runs of hidden systems
Q_117, seq 1 (10 x 20)
[[-19   3   9  -9 -13 -31  20  13  -6   3 -24  -6  -5  23   0  -5 -24  12
  -15  30]
 [-23  13 -20 -13 -20  -7 -30  21  -7  12 -15  18  12   6 -18 -27   7   8
   -4  10]
 [-21 -13  -8 -11 -11   4  -8  -4 -20  18 -20  12  10   5  20   2  15 -19
  -34 -23]
 [-17 -33   5   8   1 -20  -6  16 -18 -10  -8  19 -30  12  13   1  -5 -24
   -1  17]
 [ -6  -7 -15  16  -7   4 -19  -8  -7  17  -2  12 -13  -1 -20 -37  -4 -27
   27  -5]
 [ 16  -4  -7  -7  10  20  -8  -1   0  22   9  10  12   7  27   7   2 -40
   16 -26]
 [ 17 -25  10   7  21   1 -10  -4  -6 -31  28  10 -17 -12  11  15  17 -17
   19   1]
 [ 26   2  11  32   5   8  22 -30   5   2  14  -7 -11 -11 -20 -14  -8  -6
   23  -2]
 [ 34  18  -3 -13   5  12  13   5  34   7  17  -4  17   3  10  12 -16   4
   27  -1]
 [ 13  13   9 -18   6   9  -4  -3   7 -37  27  -8  12 -15 -10  14  23  25
   -1 -12]]
Q_251, seq 2 (10 x 20)
[[-10 -10   9 -10  32   0 -10  40   5 -11  10 -14  -7  10   1  31  16 -15
    4   5]
 [-15   4  -2  39  20  10 -13 -41   2 -15 -12 -16  -2 -16  -2  -2   3  -2
   -9  -1]
 [  2  11  -2 -12   2 -17   6  -2 -13  22  -9 -26  14  17  22  -3 -41   8
   15  17]
 [ 10   3  -6 -19  19  -4 -26  12  10  -6   7   4  18   5 -18  -7  38 -15
   17  26]
 [ 12  10  -1  10 -13   8   3 -42 -12   7 -12  14  25 -11  10 -10  18   9
  -26  -7]
 [ 17 -11   7 -19 -21 -26  20  17  -4   2   0  19  -6  10  13   0 -21  17
    5  29]
 [ -2   2  -7  -5 -16   8  -4  11  18 -11   9  20 -11  -5 -47 -24  26  -8
    8  -7]
 [ -5   7  -3   4 -20  24  10  -1  -3  14  -2  14   4  -6  20  12  -9   6
  -25 -44]
 [-14 -32   8  -6   6 -17   5  29  -3 -22   8  -1 -33   1   9  24 -12   1
    2  13]
 [-23  15   1  32  11  13  -2 -10  10  -6  -4 -20 -16  -1 -36 -16  -1 -16
    7 -14]]
Q_76, seq 3 (10 x 20)
[[ 27  13  17  24   3  -3  29  -6   5   9  12 -12 -10   3 -20 -11 -22   4
   29  13]
 [ 22  22 -16 -20  -6  24  -5   5  26   8  18   1  23  -8   0   3  -6  12
   19 -24]
 [  9  -2  16 -19  11   4   1 -10 -21 -25  21 -14  12  -6  17  24  19  13
  -15 -22]
 [  7   5  21  30   7 -10  26  -6   3  -8  -7 -12  -6  -9  -6  14  -7  33
  -15  27]
 [-15  19 -23 -19 -17   2   5   4  32   8 -11 -21  11  -2 -19  -8 -24  27
    0   0]
 [-24  21   0 -28  -1   0 -22  20 -24  -5  -1  -5  21  13   8   5  13   9
  -21 -19]
 [-14 -19   4  22   9 -11  -9  -2 -10  -4 -23  11  -3  -8   9  14  23  10
  -36  28]
 [-24 -10 -14  -3 -14 -18  11 -13  21   7 -30 -11 -11  11 -16 -21 -22  -9
   -4  23]
 [-16  20 -11 -16 -13  -3 -27  31 -14  12  -3  20   5  23  -4 -24  -5 -16
   14  -7]
 [  3 -30  -7   5   4  10 -22  -1 -16   8  -2  31   1 -10  11   1  39 -24
  -13  -5]]
Q_76, seq 4 (10 x 20)
[[-11   3   0 -19  -2 -16  20 -14  30 -29  -6 -30  -6   5 -16  -2 -19  11
    0  14]
 [-11  44   2   2 -13   1 -17  18 -25  11   0   1  16   9 -10 -18 -12  27
    0  -9]
 [ -5 -24 -15 -15   3   7 -11  11   8  19 -14   8  16 -13  14  24  29   6
  -33   1]
 [-26  -5  11  -3   2 -24  11 -18   4 -37 -18  -9 -15  16  -5  -5  -2 -14
  -18  17]
 [-10  15  -8  21 -21  -9 -11  16 -18  24 -12  17  -8   4 -12 -28 -27  14
   13  14]
 [ -5 -22 -23 -28  -4  13 -13  17  14  26  -5  10  11   1  -3   2  28 -28
   -6 -14]
 [ -8  -4  18  11  11  -7  -6 -17 -14 -39   2  15 -14  14  17   1  10 -32
   -6  -2]
 [ 13 -20  -2  32  -9  -5   5  -2 -12  22   2   8 -24 -15  -6 -15 -23   7
   26  18]
 [ 11   3 -11 -26   1  16  11  11  31  18  10  -8  10  11 -17  -3   6 -31
   21 -21]
 [  9  16  12   7  13  10 -21 -10 -17 -36  24  15   5   0  26  10   6  -6
    7 -21]]
Q_447, seq 5 (10 x 20)
[[ -3 -38 -17  -8  -4  -1 -23 -21 -22  -2  10  -5  -8 -27 -11 -17  16   0
   13  -7]
 [  2  19  24  17   5  -3  37  -8   2  14 -18  -7   8  27  -1   1   1 -24
  -20   1]
 [ 12  -4 -17  -3  -9   3 -23  20  21 -16  14  35 -11 -10   9   1 -11   9
   28  14]
 [ -4 -10   2 -11   0   9  10 -27 -22  14  10 -32   6  -9 -21 -14  12 -10
    0 -34]
 [ 15  16  23  23  13   2  17  19  13  -4  -5  22   2  13  21  28   2  -2
  -16  14]
 [  2 -23 -23 -11 -10  -3 -17 -17  13 -19  12  -5 -15 -27 -12 -13 -13  19
   27   7]
 [ -4  31  19  -3   5   5  24   1 -16  22  -2 -31  18  21 -11   1  -2  -6
  -11 -25]
 [ 11  -7  -8   6   9   3 -23  24  18 -14   2  30   2 -12  25  27  10  17
   -4  23]
 [-14 -15  -9 -15  -9 -12   4 -42 -11 -10  -5 -32  -3 -11 -16 -22  -9   6
    1  -6]
 [ -1  37  20  11   2  -4  12  36  -7  20  -9   8  11  29   4   9  -9   1
   -9   7]]
Q_251, seq 6 (10 x 20)
[[-28  14   8   4 -16 -11   8  -1   6 -42  -4  -2 -20   0 -13  -1 -18  27
  -16  -2]
 [-28  21  -8  13  -4   5 -14  38  -3  21  -8 -10  -7   2 -21  -4 -18  19
    4  -5]
 [-34  -9 -18 -13  13   4 -19  14  18   6 -24 -10  10   8   9  17  15 -18
  -25  -5]
 [-25   9  11  18  13 -16 -19 -12 -28 -25 -16   3  -2  14  21  -3  -2 -12
  -16  13]
 [ -1  -4  -4  22   4 -14  -8   5 -18  37 -18   2  -2   9  -6 -22 -11 -12
   17  33]
 [  9  -5 -15 -25  -1   1  -7 -12  18  15 -10  13  20  17   7 -17  15 -44
    8   2]
 [ 24  -4  14  -2  -6  -1  -9 -16 -35 -12  17  33   5   3  24  -6  16 -13
    2  -8]
 [ 29 -30  13  15 -13  -5  33  -3  -8  19   8  13 -19 -11 -11  -4   2   0
    9  12]
 [ 15   2  -7 -13 -15  14  23  -8  40 -11  15   6  -9   1 -13  -7 -13 -15
   20 -23]
 [  7   1   4  -9   0  19  -8  10 -16 -14  35  -2  -5 -16   8  15  -4  14
   11 -43]]
Q_447, seq 7 (10 x 20)
[[ -6   1  -5 -19 -15  -3  27   6   9  28 -13  -6   0  25  12  -4 -30 -25
    2 -15]
 [  4   1   6  -7   9   3 -26  33  -9 -24  24  27  -7   5 -10   1  30 -14
   14   1]
 [ -2 -14  -7  34   0  16   4 -42  -2  12 -10  -4  -4 -24  -4  -8   6  -8
  -11 -18]
 [ 13  -3  12  -7   2 -12  32  17  15   1   3  -3 -12  24  19  15 -29 -18
   15  10]
 [ 10  11  -3   0   9  10 -27   8   1 -18  27   1   1 -15 -31 -15  20   8
   29  -3]
 [  8   4   1  16   7  20  16 -28  -2  25  -8 -17  19  -9  21  15  -2   0
  -18 -26]
 [ 17 -13  12 -16   7 -24  12  14   8 -28  11   5  -9   6  18  20 -11  10
   10  34]
 [ -5  25  -7   4  -7   4 -12 -16  -4  -2   5 -17   9 -14 -40 -28   5  25
    9  -2]
 [  2  10  -5 -10  -3  12  12  13   6  31 -14  -1  23   8  31  24 -10   7
  -23 -17]
 [ -6 -25   2 -26   1 -22 -15   6  -6 -42   8   9 -10  -5   2   6  17  11
   -3  23]]
Q_117, seq 8 (10 x 20)
[[ 24  -4 -21 -11  -3  -4  -7   3  13  26   3  -3  12  -6  12  -6 -27  13
   35  21]
 [ 11  13   7 -32  10   5  -7  -5  -1 -15  14  -4  28   7 -14  -1  44 -12
   -6 -10]
 [ 10   5  21  33  -7   1  15 -11  -7 -17  -2  25  -9  -9  22  15  -3  19
  -24   1]
 [  4 -25 -12 -21 -23 -17  23   0  16   9  -1 -10 -15  -7 -19 -12 -22  17
   15  20]
 [-10  43   2 -17  -7  12  -2  20  11  -1   2   2  19  24 -23 -12  11 -13
   -4 -23]
 [-12 -12  -8   9  -5  13 -16   7  -7  -6  -1  15  -5 -21  30  28  -3  24
  -24 -19]
 [-20 -33   6  -5   7 -19  19  -3  -5  -1  -8 -34 -26   2 -22   0  -3  -8
   -3  12]
 [-13  41  -5  22   6   5 -18  14  10  10 -12   3   6  20  -8 -18 -18 -14
   17   9]
 [  4 -16 -25 -19   5  10 -32  -8 -13  16   3  -4  23 -19  29   8   5   8
    2 -11]
 [  2 -18  28   2  21 -17  16  -7 -21 -12   0  -9  -5  13  -3   9  31 -26
  -15  15]]
Q_109, seq 9 (10 x 20)
[[-19 -21  -2 -28  -1 -14  23  -8   9  -7  -9 -41  -5  -2  -2  15 -13  16
  -17   1]
 [-23  46  15  10  10  -3  -9  26  -2 -22   1  -9   1  20 -21  -3  -6   9
   -1   2]
 [-27  -9 -28  10  -1   9 -30   4  -2  29 -24  -4   9 -17   0  -1   4  11
  -17   0]
 [-24  -7   2 -29   6 -19   8   1   0  -5 -21 -14   6  31  14   4   2 -30
  -19   7]
 [-11  26   0  23  -6 -12 -25   8 -10 -11 -10  32  -4  15  -5 -28  -4  -5
    8  24]
 [  1 -19 -28 -11 -20   6  -1 -11   4  45 -19  10  10  -5  -1 -21   0 -17
    1  -6]
 [ 13  -1  11 -22  -2  -4  10  11   7 -17   9  28   0  27  22   6   9 -37
    3  -4]
 [ 13 -13   2  27 -15   0 -14 -13 -17 -12  13  35 -20 -20  -9 -22   3   5
   18   4]
 [ 21 -21  -1  -6 -10   9  38  -8  14  32   7 -13  -8  -6  -8   2 -13 -13
   12 -18]
 [ 17  10   9  -5  19  11  -7  18  17 -34  32   7  -7   1   8  21   4  -6
   23 -11]]
Q_648, seq 10 (10 x 20)
[[  2 -36   3 -15 -19   0  15   6 -21   4  14  10 -20  -6  21  12 -13   1
   -4 -28]
 [  1  -4  22  18   8   7  14  22   7 -18  18  11 -27   4 -29   6  21 -22
    6 -11]
 [ -3   7 -13  19   5  27   3 -21  25  -3   8 -16  -9 -14   0   2 -24  -8
   16 -35]
 [  5 -11   9 -19  28  -3   4  17 -12   2  19 -38   0   4  15  26 -11  -5
   18  -8]
 [ 11  25  12  26  37   4 -12  -3  11 -11   7 -13  13   1 -17   3  23  -6
   12  20]
 [ 10  12 -15  -3   4  -2   1 -38  13   9 -10 -25  26  -7  19  -4 -24  19
    6  11]
 [ 14   8  10 -36   0 -25   0  21 -17   1   4  -3  22  15   5   2   8  18
    0  31]
 [  2  21  -2  13 -13   3 -11 -10   3  -3 -14  26  19  -9 -21 -18  32  20
  -23  15]
 [-12 -13 -11 -15 -35  -9  17 -14  -1   4 -19   7  -1  -6  15  -2 -22  24
  -28  -3]
 [-18  -6   8 -15 -20 -13   2  45 -11 -11   5  21 -22  12 -23  -6   8   4
   -5   3]]
Q_648, seq 11 (10 x 20)
[[ 14   3   4 -21 -21 -14  26  22  22  11  -8  18   7  12 -23  -9   8   9
   -7  28]
 [-13  19 -14 -17 -28  15 -17  -7   4 -16   0  26  12  -7  -7 -15  12  14
  -17 -30]
 [-15 -26  10   9 -12  -5  11   9 -34   6  -1   1 -21 -12  11  15  -5  19
  -26 -15]
 [-19 -11   4  14   0  -5  16  22  28 -15  -7   4 -34   5 -32   1   2 -14
   -1  10]
 [-26  14 -20  -1  -3  17 -19  -5   7   2   1 -14  -5   1  -5 -14 -25 -14
   17 -36]
 [ -3 -21   3   2  30   1 -12  23 -25  22   4 -19  -1   2  23  26   3 -15
    4  -4]
 [  5  -3   4  24  31  -6 -10 -16  20 -18  -9   0  -1   4  -4  -1  17 -29
    9  33]
 [ 14  19 -12  -6  -6  -4  -3 -30  -1  12  -3  -6  16   8  18 -24 -34  -6
   27   4]
 [ 32  -5   5 -29   2  -5   0  23 -15  26  12  12  26   6  11   8  21   2
    5  11]
 [ 17   6   7   8  -5   5   2 -31  10 -27  -1  28  13 -10  -4  -4  36   2
  -23   5]]
Q_109, seq 12 (10 x 20)
[[-11 -28 -32  -4  -2   7 -32   9  -4  24  -2  -8  -2 -28   2   0  -9  17
   13   0]
 [ -8  -4  19 -17  18  -5  21  -4  -2  -6  -3 -25   6  26  -6   9  21 -38
  -15  -9]
 [ -2  22   3  42   9  -2 -24   2  -1 -16  -5  23  -7  -2  16  -2 -20  11
   10  22]
 [  4 -22 -23 -28 -10  -6   1 -19  -5  36  -7 -24  16  -9 -11 -19  -3   1
   10   2]
 [ 14  30  23  -6  10   4  12  14  10 -12   4  16  16  29  12  16  20 -26
  -11  -6]
 [  1 -16 -15  16 -16  -3 -27 -15 -11 -12  -1  28  -9 -29  12  -9  -5  29
    3  15]
 [  7  -9   8 -27 -16  -8  44  -7  -1  23  -1 -23   2  11 -18  -9  -6  -8
   -4 -12]
 [  4  28   5  13   5  15 -12  34  26 -25  14  30  -4   6   2  16   4   3
    6  -3]
 [-15 -35 -18  -3 -10   4 -18 -23 -23   3   2 -12 -10 -32  -3  -8   3  14
   -4 -17]
 [ -1   5  28   3  13 -11  40  16   2   6  -3 -23  -8  28  -4  16  -8 -20
   -6   1]]

runs to name
seq 13 (2 x 20)
[[  6   3   5 -36 -17  -5   3 -19 -19 -16   7   3  21  -3  -7  -8  29  14
  -23 -15]
 [ -1  12  19  19 -21  -5  26  18  -4   0  -9  25  -8   3   2  11  -6  28
  -30   4]]
 => Q_109
seq 14 (2 x 20)
[[ 27   7   2 -20  -8  -4  -1 -20  10 -23   7  35  18  11  22  -6  16 -17
   -1   6]
 [ 33   1  13   7 -25  -1  13 -16 -28   0  21  26  -1 -14   4 -13  -1  18
    9  -9]]
 => Q_648
seq 15 (2 x 20)
[[ 17  34  10  10  -8   9   5 -35   4 -34  16   3   8  -9   0 -10 -12  21
    6 -13]
 [ 13  -7  -5 -16 -11  -2   6  27  -8  25  13 -12   4 -17  -7   7 -14  41
   10   3]]
 => Q_251
seq 16 (2 x 20)
[[-16  12 -14 -17   6 -10 -15 -16  20 -24   0 -26  -1   7  -9 -18 -24  -6
   27  10]
 [  4  31   4  -3  14  11 -23   8 -30  23   7 -11  32   4  -2  -4  16   5
    4 -13]]
 => Q_251
seq 17 (2 x 20)
[[  1 -12  -7   8  14   7 -28  27 -25  34   2  11   3   2   3  -3  16 -26
   16  -1]
 [ 13 -22  -5   7  23   5  -5 -27  19  -9  -3   8   0   0  12   4  23 -43
    5  11]]
 => Q_76
seq 18 (2 x 20)
[[-17  40   5  30  -4   2  -1   9  -5   5  -6  -8  -5   8  -3 -10 -40  19
    9  -3]
 [ -9 -18 -28 -22   6  12 -28  23   5  26  -1  -9  15 -16   2  15  12  10
   -1  -6]]
 => Q_76
seq 19 (2 x 20)
[[ 16   8  12  22  34  12 -18   3 -13 -10  29 -20  -1 -15   0  16   6   7
   25  -5]
 [ 22  -1  -1  13  26   2   8 -29  14  12  -3 -32  18 -14  13  15  -5  11
    5  18]]
 => Q_447
seq 20 (2 x 20)
[[ 15 -15 -18  -7 -26  -4  10   5  25  28 -18  31   6  -7   0  -9  -1  10
   -5  26]
 [ -8  -3  -2 -40 -30  -5  -1  -5  -7 -20   3  27   4  11  -3 -16  16 -12
  -15 -20]]
 => Q_648
seq 21 (2 x 20)
[[-13   7  17  -7  -2  11  18  11 -16  14  -4  -9   9  13 -10  11  25 -11
  -34 -34]
 [ -3  -8   2  30   8  -3  -5   9  20 -20  -9  23 -21  -5  29  23 -16   4
   -6  23]]
 => Q_251
seq 22 (2 x 20)
[[ -4 -25  -8  24   6  26   5  -9  13   6   9 -11 -22 -29 -10  13   2  -5
    2 -33]
 [ -8   2   9  -6  14   0  23  -4   6 -12   8 -38  -9   9  20  23 -34  -4
    6 -23]]
 => Q_251
seq 23 (2 x 20)
[[-19  -3   6  18  27 -11 -13  -4 -34  22 -17 -28   4  11   1  -5   3 -21
   -1  11]
 [ 11   7  -5   9  21  -8  -7 -14  13  14 -19   2  18  19  19  -6   0 -33
   12  33]]
 => Q_251
seq 24 (2 x 20)
[[-12  32  -4  31   8  19 -16 -11 -16  20  -6 -19  13  -9  -1  -5 -15  17
   -1 -21]
 [ -3 -21  -9 -29  16 -13  -6  20   2  20 -13 -18  18   6  21  24   7   1
  -11  23]]
 => Q_109
